Each row of this table is followed by its label. One hidden rule gives the labels. It looks at one to three of the table's principal directions, none of them among the few with the most spread.
array([-34, 35, -31, -37, -35, 87, 0, -73, -31, 20, -36, -14, 45, -48, 53, 0, 1, 65, -56, 27, 45, -26,
       8, -30, -15, 14, 17, 23, 57, -61, -75, -18]) TU
array([-42, 13, 24, 10, 50, 20, 31, -29, -18, 21, 25, -13, 18, 21, -11, -14, 26, 9, -3, -24, 2, 5,
       1, 16, 19, 5, -26, 4, -7, -28, -33, 37]) WO
array([24, -5, 5, -20, -37, -2, -20, 22, 2, 4, -27, 3, -28, -44, 18, -3, 5, -26, -13, 41, 8, 2,
       -7, 9, -6, 27, 40, 19, 31, 18, 43, -41]) WO
array([-24, 20, 31, -19, 14, 14, -10, 14, 1, 22, -3, 23, -14, -28, 13, -7, 37, -13, -18, 37, 9, 1,
       -17, 21, 1, 6, 7, -10, 32, -4, 11, -29]) TU
array([31, -18, 20, 59, 32, 11, -5, -11, 12, -4, -1, 14, -20, 25, -17, -9, -12, -20, -15, -38, 5, -19,
       -8, -34, -2, -3, -7, 10, -3, 2, -27, 3]) De
array([23, -16, 13, 19, 5, 0, 5, 2, 12, 1, -8, 10, -15, -10, 3, -5, -4, -26, -12, 4, 7, -9,
       1, 0, 6, 24, 20, 13, 10, 19, 14, -12]) TU
array([-27, 32, -25, -38, -16, 12, -4, -9, -12, -5, 6, 1, 34, -21, 25, 18, 10, 38, -6, 28, 3, -24,
       -2, -11, -14, -13, -3, -21, 13, -21, -2, -14]) WO
array([-26, 20, 0, 5, 40, 83, 36, -58, -24, 29, -17, 13, 50, -28, 5, -7, -19, 33, -51, 18, 34, -1,
       14, 24, -2, 7, 7, -1, 43, -21, -48, 11]) FE
array([-23, -7, 7, 11, 13, 55, 6, -13, -7, 4, -13, -9, -3, 6, 5, -2, -6, 32, -35, -40, 21, -18,
       1, -28, -16, -10, 0, 7, 5, -43, -48, 22]) WO
array([-17, 27, -16, 13, 47, -12, 11, 2, -8, -30, 50, -2, 45, 42, -22, 29, -8, 31, 20, -29, -23, -47,
       -13, -38, -20, -51, -33, -45, -33, -12, 7, 27]) De
array([-27, 55, -42, -56, -36, 52, -15, -43, -21, 11, -50, 20, 13, -42, 34, 17, 0, 58, -30, 15, 22, -8,
       11, -43, -22, -6, -26, -6, 36, -40, -38, -30]) KY
array([-3, -11, 10, 4, -13, 29, -13, 12, 4, 10, -18, 12, -45, 1, 9, -10, 0, -4, -17, -28, 14, -2,
       -5, -30, -10, -5, -7, 16, 4, -21, -8, -9]) FE
array([-28, 10, -12, -16, 29, -4, 18, -3, -1, -10, 45, 10, 24, 21, 4, -7, -1, -9, 27, -19, -18, -27,
       5, -33, 15, -16, -19, -25, -34, -4, 19, 0]) TU
array([-13, -22, -13, 41, 41, 60, 27, 7, 8, -27, 43, 7, 15, 54, -2, 6, -58, 21, -11, -79, 10, -76,
       -3, -90, -31, -56, -3, -18, -37, -30, -7, 32]) HV
array([23, -15, -3, 25, 11, -19, 13, -9, -1, -4, 41, -3, 40, 1, -1, -5, -5, -21, 15, 28, -10, -3,
       -4, 34, 10, 5, 19, -12, -3, 28, 8, -10]) YP
array([33, -29, 1, 51, 48, -6, 35, -12, 11, -14, 28, 3, 26, 31, -30, -6, -46, -29, 16, -23, -11, -5,
       10, 3, 11, -1, 12, -8, -28, 40, 10, 23]) De
array([9, -39, -2, 48, 30, 26, 16, 11, 25, -9, 40, 30, -7, 48, -6, -13, -48, -21, 4, -49, 5, -32,
       1, -48, -1, -37, -5, -6, -31, 8, 4, 8]) KY
array([13, -24, 11, 16, -29, 19, -17, 16, 14, 11, -23, 7, -43, 2, 7, -17, -12, -14, -14, -8, 19, 18,
       0, -1, -6, -4, 8, 20, 9, -4, -15, -5]) KY
array([66, -70, -5, 19, -75, -33, -61, 44, 29, -24, -36, -28, -66, 11, -9, -25, -39, -43, 11, -15, -4, 27,
       0, -24, 1, -1, 52, 51, -13, 21, 9, -18]) De
array([-2, -1, 6, 39, 27, 3, 15, 13, -8, -27, 27, -42, 15, 46, -22, 29, -11, 35, 3, -54, -7, -40,
       -21, -30, -38, -31, -2, -8, -27, -24, -13, 55]) HV
array([-4, 12, -11, -41, -48, 16, -39, -15, 1, 12, -61, 6, -27, -38, 22, -10, 8, 11, -27, 24, 19, 15,
       11, -19, 7, 17, 7, 30, 36, -19, -23, -32]) De
array([-47, 24, -24, -22, 6, 24, 13, -49, -30, 5, 6, -33, 57, 9, 1, 5, 7, 63, -6, -10, 4, 3,
       14, 5, 5, -12, -22, -1, -2, -48, -62, 38]) FE
array([5, -48, 4, 15, -19, 39, -2, 7, 17, -1, -36, -6, -31, 1, 6, -13, -34, 8, -37, -35, 27, -5,
       18, -21, -2, 6, 30, 34, 5, -16, -25, 17]) WO
array([15, -30, 13, -10, -40, 4, -27, 55, 23, -7, -28, 13, -54, -26, 21, -5, -1, -22, -16, 4, 11, -6,
       -4, -7, -17, 4, 33, -2, 8, 4, 24, -30]) TU
array([32, 7, -45, -43, -58, 9, 3, -55, -26, 0, -49, -25, 18, -59, 27, 5, -11, 11, -4, 18, 3, 16,
       22, -11, 5, 63, 28, 34, 20, 5, -7, -37]) WO
array([-9, -21, 16, 28, 57, -22, 7, 10, 2, -21, 32, -18, 0, 54, -42, -7, 0, -8, 24, -74, -30, -7,
       0, -25, 11, -21, -25, -18, -57, -10, -17, 43]) YP
array([15, 13, -8, -19, -40, -33, -19, -3, -8, -7, -25, -33, -1, -18, 4, 13, 16, 10, 6, 28, -5, 14,
       -3, 14, -3, 22, 15, 21, 14, 3, 3, -3]) HV
array([-35, 24, 10, -6, 27, 33, 23, -31, -18, 25, 10, 5, 46, -23, 13, -1, 22, 26, -28, 38, 18, -2,
       1, 47, 5, 7, 1, -12, 34, -17, -29, 6]) TU
array([-39, 93, 6, -27, 22, 5, 8, -56, -41, 33, -13, -2, 64, -44, 6, 28, 60, 55, -29, 91, 14, 10,
       -11, 71, -2, 15, -28, -12, 69, -19, -27, 4]) KY
array([-54, 46, -5, -9, 23, 37, 15, -38, -29, 8, 8, -21, 37, 13, 5, 14, 20, 62, -21, -14, 14, -28,
       -3, -19, -11, -18, -34, 0, 11, -59, -45, 39]) FE
array([15, -30, 11, -8, -10, -16, -14, 40, 25, 5, -5, 32, -51, 0, -5, -18, -6, -49, 20, -9, -11, 31,
       2, 3, 11, 0, 2, -5, -18, 31, 34, -30]) WO
array([-16, 9, -33, -12, -11, 8, -8, 2, -1, -27, 27, -6, 30, 20, 15, 12, -14, 32, 14, -22, -8, -38,
       -3, -50, -22, -44, -12, -36, -27, -26, -21, 1]) YP
array([-16, 37, 21, 7, 37, -6, 4, 7, -9, -10, 16, -13, 4, 14, -12, 35, 32, 24, -3, -13, -9, -37,
       -34, -24, -30, -11, -11, -12, 4, -15, 9, 14]) WO
array([2, 45, 15, -7, 24, 1, 17, -51, -17, 27, -51, 4, 19, -38, -13, -8, 14, -5, -20, 52, 11, 42,
       19, 59, 26, 46, -8, 11, 44, 19, -19, 9]) KY
array([13, 47, -6, -30, -19, -76, -6, -40, -25, 6, -21, -39, 33, -28, -12, 8, 44, -2, 27, 70, -22, 46,
       7, 65, 35, 53, -6, 23, 20, 26, 8, 4]) De
array([6, 10, -32, -34, -9, -27, 4, -18, 1, -15, 4, 7, 55, -32, 13, 9, -6, 4, 13, 50, -14, -4,
       18, 20, 15, 14, 19, -30, 3, 29, 12, -27]) YP
array([-11, -21, -10, -3, -32, 46, -10, -32, 4, 12, -20, -10, -12, 5, 24, -30, -12, 9, -12, -30, 22, 13,
       12, -34, 5, 1, 5, 26, 0, -33, -75, -5]) YP
array([-34, 4, -13, -35, -30, -13, -25, -4, -4, 10, 7, -12, 19, -1, 10, -11, 20, 25, 5, 33, 1, 24,
       6, 28, 20, -16, -5, 9, 8, -22, -23, 1]) De
array([6, 10, -10, -27, -31, -23, 0, -16, -18, 6, -24, -34, -2, -13, -4, -6, 10, -2, 22, 7, -11, 45,
       11, 26, 12, 29, -3, 18, -5, 3, -6, 8]) HV
array([-35, 17, 5, -8, 14, 31, 14, -20, -1, 17, 1, 14, 15, -4, 16, -11, 6, 11, -16, 13, 18, -5,
       8, 4, 9, -3, -10, -4, 15, -17, -25, 6]) TU
array([-15, -14, 11, -4, -8, 11, -1, 8, 8, 14, -2, 4, -26, 9, 5, -11, 7, -4, 0, -16, 7, 16,
       -1, -2, 4, -1, -4, 15, -3, -9, -11, 1]) HV
array([4, 44, 0, -22, -11, 22, -18, -3, -15, 3, -39, 19, -11, -51, 23, 22, 24, 16, -36, 30, 14, -30,
       -13, -20, -27, 15, -1, -9, 45, -15, 12, -38]) TU
array([-21, -50, 11, 17, 13, 29, 34, -17, 9, 27, 8, 0, 4, 18, -4, -32, -18, -4, -6, -25, 16, 43,
       27, 44, 31, 10, 4, 19, -13, -2, -43, 32]) HV
array([27, -33, -18, -38, -83, 4, -41, 14, 4, -8, -51, -22, -49, -36, 28, -20, -8, -17, -2, -9, 4, 20,
       9, -31, -3, 29, 39, 33, 2, -9, -8, -42]) TU
array([7, -14, 22, -19, -35, 3, -35, 13, 13, 22, -75, 11, -51, -40, 0, -25, 8, -17, -34, 34, 21, 53,
       18, 43, 19, 28, 19, 31, 41, 5, -13, -15]) De
array([-9, -31, -24, 3, 7, 11, 28, -29, 4, 10, 34, 12, 33, 20, 2, -24, -31, -8, 20, -12, -2, 20,
       26, 11, 33, -4, -6, 3, -26, 12, -15, 6]) FE
array([1, 21, -12, -14, -7, 20, -8, 1, -2, 2, -11, 31, 2, -29, 18, 12, -2, 9, -22, 28, 12, -25,
       -3, -15, -13, -4, 0, -11, 27, -1, 22, -32]) FE
array([-24, 53, 10, -6, 29, -19, 33, -73, -25, 25, 6, -27, 50, -2, -2, -1, 45, 12, 12, 35, -2, 24,
       5, 44, 33, 44, -23, 19, 19, 0, -38, 25]) YP
array([11, 15, -5, -19, -29, -43, -29, 16, -1, 1, 3, -2, -10, -5, -2, 9, 24, -6, 25, 32, -17, 24,
       -15, 19, -1, -5, -8, 0, 4, 14, 23, -23]) KY
array([-6, 18, 1, -16, -20, 0, -8, -29, -7, 26, -21, 3, 6, -23, 11, -16, 19, -2, -5, 43, 11, 40,
       8, 41, 19, 20, -6, 13, 29, 2, -29, -12]) De
array([33, -27, 39, 30, 16, -55, 1, 41, 20, 9, 34, 12, -29, 8, -19, -9, 20, -68, 29, 29, -18, 25,
       -22, 54, 18, 18, 19, 6, -5, 58, 62, -18]) WO
array([-11, 12, 3, 6, 17, -27, 17, 33, -4, -19, 33, -15, 11, 25, -12, 24, 7, 11, 24, -15, -18, -20,
       -11, 4, -19, -22, -16, -31, -29, 0, 33, 32]) HV
array([-76, 25, 14, -36, 16, 18, 10, -30, -15, 28, -22, -18, -7, 18, -4, -29, 33, 28, -2, -34, 6, 41,
       28, 9, 36, 3, -54, 13, -13, -56, -68, 52]) WO
array([22, -13, -14, -18, -53, 2, -22, 8, 1, 13, -19, 13, -33, -26, 19, -14, -6, -22, 2, 20, 7, 25,
       3, 3, 5, 13, 8, 24, 14, 9, 22, -40]) FE
array([16, -41, 6, 36, 16, 41, 31, 1, 16, 3, 8, 19, 0, 2, 8, -12, -40, -18, -19, -17, 20, -16,
       10, -2, -3, 5, 29, 0, -1, 16, 0, 1]) WO
array([3, 11, 1, -18, -31, -18, -22, 16, -4, -1, -13, -14, -4, -21, 8, 9, 20, 9, -3, 35, 0, 7,
       -10, 23, -10, 4, 13, 2, 19, -2, 9, -11]) WO
array([62, -18, -10, 5, -18, -81, -18, 34, 19, -18, 5, 15, -9, -11, -21, 1, -20, -59, 32, 57, -27, 16,
       5, 34, 26, 17, 27, 10, -2, 77, 97, -30]) KY
array([18, 20, 5, 23, -5, -20, 1, 7, -19, -5, 34, -34, 25, 5, -5, 32, 17, 16, 6, 33, -5, -21,
       -38, 22, -30, -6, 18, 10, 19, 4, 30, 8]) FE
array([-4, -17, 0, -14, -17, -27, -7, 13, 17, 25, 8, 34, -23, 3, -1, -22, 5, -31, 23, 26, -4, 54,
       13, 44, 36, 1, -18, 10, -4, 29, 23, -17]) FE
array([4, 13, 4, -4, -8, -36, 0, 0, 2, -3, -3, -16, 21, -9, -2, 15, 14, 8, 1, 49, -1, 4,
       -1, 41, 6, 14, 16, 8, 19, 18, 15, 10]) TU
array([-10, 15, 16, 17, 22, -7, -12, 10, 9, -10, -5, 4, -5, 16, -10, 14, 14, 19, -15, -8, 3, -22,
       -9, -12, -12, -20, -16, -12, 4, -14, -17, 19]) De
array([4, -14, 24, 49, 74, 1, 38, 2, 11, -6, 19, 16, -7, 43, -38, -4, -21, -22, 6, -58, -9, -12,
       8, -14, 11, -6, -25, -12, -35, 15, 8, 42]) FE
array([28, -23, -1, -1, -13, -29, 13, 13, 14, -11, -26, -7, -43, 10, -12, -14, -19, -42, 35, -44, -18, 33,
       22, -11, 14, 29, -7, 6, -42, 29, 16, 10]) HV
array([21, 7, 21, 1, 7, -32, -19, 50, 10, -20, -16, 3, -37, -6, -16, 22, 11, -18, 1, 0, -14, -16,
       -19, -11, -21, 0, 10, -12, 0, 18, 53, -8]) WO
array([40, 8, -38, -11, -45, -36, -33, 13, 3, -38, 5, -14, 14, -5, 10, 34, -11, 13, 22, 14, -19, -30,
       -19, -42, -32, -16, 18, -13, -6, 14, 23, -34]) De
array([27, -54, 8, 38, 7, -15, -15, 31, 24, -22, 15, -6, -22, 38, -24, -11, -32, -24, 9, -41, -10, -7,
       -3, -23, 1, -23, 20, 8, -31, 12, 4, 12]) YP
array([20, -12, -10, 25, 13, -44, 6, 11, 11, -25, 28, -9, 8, 42, -26, 12, -19, -7, 34, -25, -23, -7,
       1, -12, 4, -17, -13, -7, -39, 22, 20, 25]) KY
array([7, -10, 4, -10, -8, -47, 0, 19, 13, -12, -7, -13, -8, 4, -10, 2, 6, -14, 23, 3, -17, 18,
       10, 20, 15, 16, 6, -2, -19, 23, 18, 12]) TU
array([-14, 29, 24, 17, 32, -18, -13, 35, -5, -14, 13, -3, -19, 28, -22, 17, 25, 9, 3, -25, -13, -26,
       -24, -19, -23, -34, -37, -27, -14, -22, 12, 26]) KY
array([34, -21, -6, 25, 18, -30, 7, 9, -4, -18, 40, -8, 13, 18, -21, 0, -12, -29, 32, -17, -28, -6,
       -9, -2, 3, -3, 5, -12, -32, 26, 31, -6]) TU
array([-27, 36, 34, 12, 52, 38, 3, -1, 0, 13, -30, 33, -22, -3, -9, 4, 18, 12, -39, -17, 18, -17,
       -5, -15, -13, -11, -35, -21, 21, -25, -24, 13]) De
array([5, -20, 51, 36, 38, -6, 17, 9, 9, 22, -14, 6, -36, 4, -23, -18, 16, -34, -19, -6, 9, 22,
       5, 44, 25, 33, 1, 26, 10, 14, 8, 26]) WO
array([24, -21, -11, -2, -35, 6, -13, 9, 9, 9, -3, 9, -26, 2, 5, -25, -30, -38, 18, 9, 3, 28,
       1, -6, 7, -4, 15, 22, -2, 22, 22, -26]) FE
Here are more rows. What is the label of each one?
array([27, -10, -24, -28, -53, -25, -16, 14, -1, -10, 1, -12, 5, -29, 19, 4, -5, -15, 21, 37, -11, 9,
       -4, 11, -6, 13, 34, 1, 2, 24, 35, -38]) ~ WO
array([-49, 66, 8, -29, 32, 31, -1, -5, -30, -3, -5, -7, 21, -13, 3, 31, 36, 52, -23, -4, 1, -41,
       -22, -28, -36, -21, -26, -34, 18, -50, -12, 10]) ~ WO
array([-4, -31, 26, 28, 37, 25, 24, 3, 9, 10, 13, 13, -5, 6, -4, -23, -8, -26, -14, -20, 8, -3,
       8, 14, 14, 9, 12, -4, -7, 4, -9, 9]) ~ TU
array([-52, 31, 3, -46, -24, 13, -16, -33, -18, 29, -37, -15, 10, -26, 18, -24, 43, 31, -18, 31, 16, 43,
       20, 42, 25, 13, -23, 7, 27, -45, -71, 10]) ~ YP
array([39, -71, -1, 14, -23, -37, -7, 50, 32, -7, 29, 16, -42, 19, -9, -16, -26, -58, 38, -17, -20, 27,
       1, 8, 16, -1, 24, 10, -37, 49, 56, -25]) ~ HV
array([21, -71, 2, 38, 17, 14, -5, 21, 29, -27, 17, 0, -25, 43, -15, -19, -46, -24, 4, -80, -7, -24,
       6, -63, 2, -21, 23, 5, -47, 1, -14, 8]) ~ YP
array([21, -1, 19, 11, 14, -31, 7, 23, 17, 7, -7, 26, -23, -7, -16, 18, 6, -22, 1, 25, -4, 11,
       -6, 31, 3, 16, 4, 5, 14, 44, 55, -7]) ~ FE
array([-15, 33, -27, -37, -36, -24, -17, -23, -20, -10, -9, -33, 35, -17, 17, 11, 27, 38, 10, 24, -9, 2,
       6, 6, 0, 6, -11, -9, 3, -25, -32, 2]) ~ YP
array([-61, 78, -22, -42, 10, 39, -7, -38, -25, 8, -9, 19, 53, -23, 26, 31, 36, 84, -31, 27, 15, -27,
       -4, -10, -26, -34, -50, -49, 33, -57, -60, -3]) ~ De
array([-24, 32, 0, -35, -14, -45, -3, -5, -9, 16, 0, -9, -9, 8, -5, -12, 36, -11, 42, 15, -19, 52,
       7, 32, 29, 9, -43, 2, -15, 3, 3, 10]) ~ FE
array([23, 40, 11, -4, 23, -55, 9, 12, -14, -8, 15, -2, 18, -18, -18, 24, 30, -25, 32, 42, -32, 7,
       -20, 41, -8, 18, -5, -35, 1, 42, 55, -15]) ~ WO
array([29, -43, -30, 4, -27, -8, -9, 2, 16, -33, -6, -15, -8, 17, 2, -1, -39, -2, 15, -52, -12, -16,
       14, -59, -3, -2, 18, 6, -39, 3, -12, -4]) ~ YP
array([30, 2, 30, 27, 42, -45, 22, 13, 14, 10, 0, 24, -29, 13, -37, -10, -4, -65, 26, 10, -17, 32,
       4, 35, 29, 26, -13, 7, -9, 62, 62, 8]) ~ FE
array([-32, 42, 18, 42, 72, 36, 24, -31, -15, 12, 40, 12, 35, 39, -17, 15, 11, 32, -17, -15, 10, -36,
       -24, -16, -16, -38, -41, -15, 10, -28, -30, 34]) ~ KY
array([-12, -56, 15, 40, 37, 38, -2, 18, 18, -8, 36, 11, -2, 40, -11, -26, -29, -8, -16, -53, 7, -26,
       0, -28, 3, -42, 12, -9, -26, -21, -30, 15]) ~ YP
array([-8, 33, 32, 30, 49, -17, 31, -2, -13, 11, 40, -6, 19, 12, -13, 21, 36, -2, 2, 22, -3, -21,
       -27, 33, -5, 9, -12, -2, 14, 10, 33, 22]) ~ HV
array([-46, 58, -24, -43, -1, 23, -23, -21, -31, -22, -27, -27, 21, -4, 7, 21, 21, 71, -17, -33, -3, -39,
       1, -66, -26, -27, -39, -24, -3, -74, -51, 19]) ~ YP
array([-6, 8, 10, -12, 9, -4, -6, 10, 4, 6, 13, 16, -6, -6, 4, -2, 14, -18, 7, 16, -5, -2,
       -13, -1, 2, -1, 4, -8, 5, 11, 21, -24]) ~ TU
array([-15, 10, -46, -60, -47, 17, -9, -19, -15, 8, -6, 13, 23, -40, 36, -4, 0, 19, 6, 25, 0, 14,
       16, -2, 4, 2, -4, -15, 5, -12, -7, -44]) ~ WO
array([73, -73, 12, 54, -23, -72, 6, 26, 26, 1, 20, -17, -35, 35, -35, -22, -29, -73, 48, 1, -19, 62,
       5, 59, 34, 28, 29, 49, -30, 75, 48, 12]) ~ FE
array([-13, 14, 13, 7, 15, 49, 19, -9, -8, 23, -6, 25, -4, -20, 16, -5, 3, 2, -31, 9, 25, -11,
       -2, 6, -10, 5, -5, -4, 27, -12, -3, -8]) ~ HV
array([32, -68, -17, 4, -53, 21, -21, 27, 24, -3, -11, 11, -42, 0, 14, -17, -45, -20, -3, -24, 11, 13,
       6, -26, -5, -7, 37, 28, -10, 11, 7, -31]) ~ FE
array([-2, 28, 4, -6, 12, -3, 18, -12, -10, 2, -17, -7, 15, -16, -4, 23, 10, 18, -8, 17, 2, 0,
       -2, 21, -11, 18, 0, -5, 16, 7, 6, 12]) ~ HV
array([26, 22, -13, -13, -13, -39, 11, -36, -12, 13, -17, -2, 27, -30, -5, -6, 7, -22, 22, 58, -11, 50,
       18, 63, 29, 42, -3, 3, 15, 42, 8, -13]) ~ KY
array([-59, 68, -7, -37, -23, 32, 0, -41, -28, 20, -32, -27, 7, 1, 21, 21, 40, 76, -14, -6, 21, 9,
       -6, -16, -23, -7, -47, 11, 23, -65, -70, 32]) ~ FE
array([-32, 21, 0, -6, -11, 57, -15, -20, -14, 20, -11, 5, -1, -8, 23, -3, 13, 39, -38, 1, 30, -15,
       -10, -22, -17, -19, -13, 12, 33, -52, -46, -4]) ~ KY
array([-12, 10, 28, 31, 34, 29, 23, -13, -1, 18, 1, 5, -3, 12, -5, -11, 1, -6, -20, -4, 20, -5,
       -2, 11, 2, 3, -8, 9, 14, -8, -17, 27]) ~ FE
array([-44, -7, -26, 3, 23, 74, 22, -32, -9, -14, 26, -15, 43, 36, 12, -1, -34, 55, -11, -72, 12, -43,
       7, -70, -23, -46, -10, -24, -31, -59, -75, 32]) ~ TU
array([17, -10, 11, 2, -7, -32, -20, 22, 16, -4, -15, 6, -22, -1, -14, -6, 1, -22, 6, 16, -7, 21,
       2, 19, 11, 2, 6, 4, 2, 22, 16, -5]) ~ De
array([31, 30, 16, 16, 29, -86, 25, -26, -18, -2, 29, -38, 38, 5, -30, -1, 34, -45, 53, 46, -37, 30,
       -5, 68, 37, 50, -3, 5, -10, 53, 34, 17]) ~ TU
array([-8, 0, -21, 17, 36, 34, 37, -10, -5, -14, 51, 14, 38, 25, 5, 12, -31, 12, 11, -39, -5, -46,
       -5, -44, -21, -31, -12, -36, -30, -6, 5, 6]) ~ HV
array([-81, 65, 17, -9, 42, 40, 12, -17, -32, 22, 15, -10, 16, 28, -4, 8, 40, 61, -20, -18, 15, -17,
       -13, -7, -13, -40, -64, -10, 11, -73, -41, 54]) ~ FE
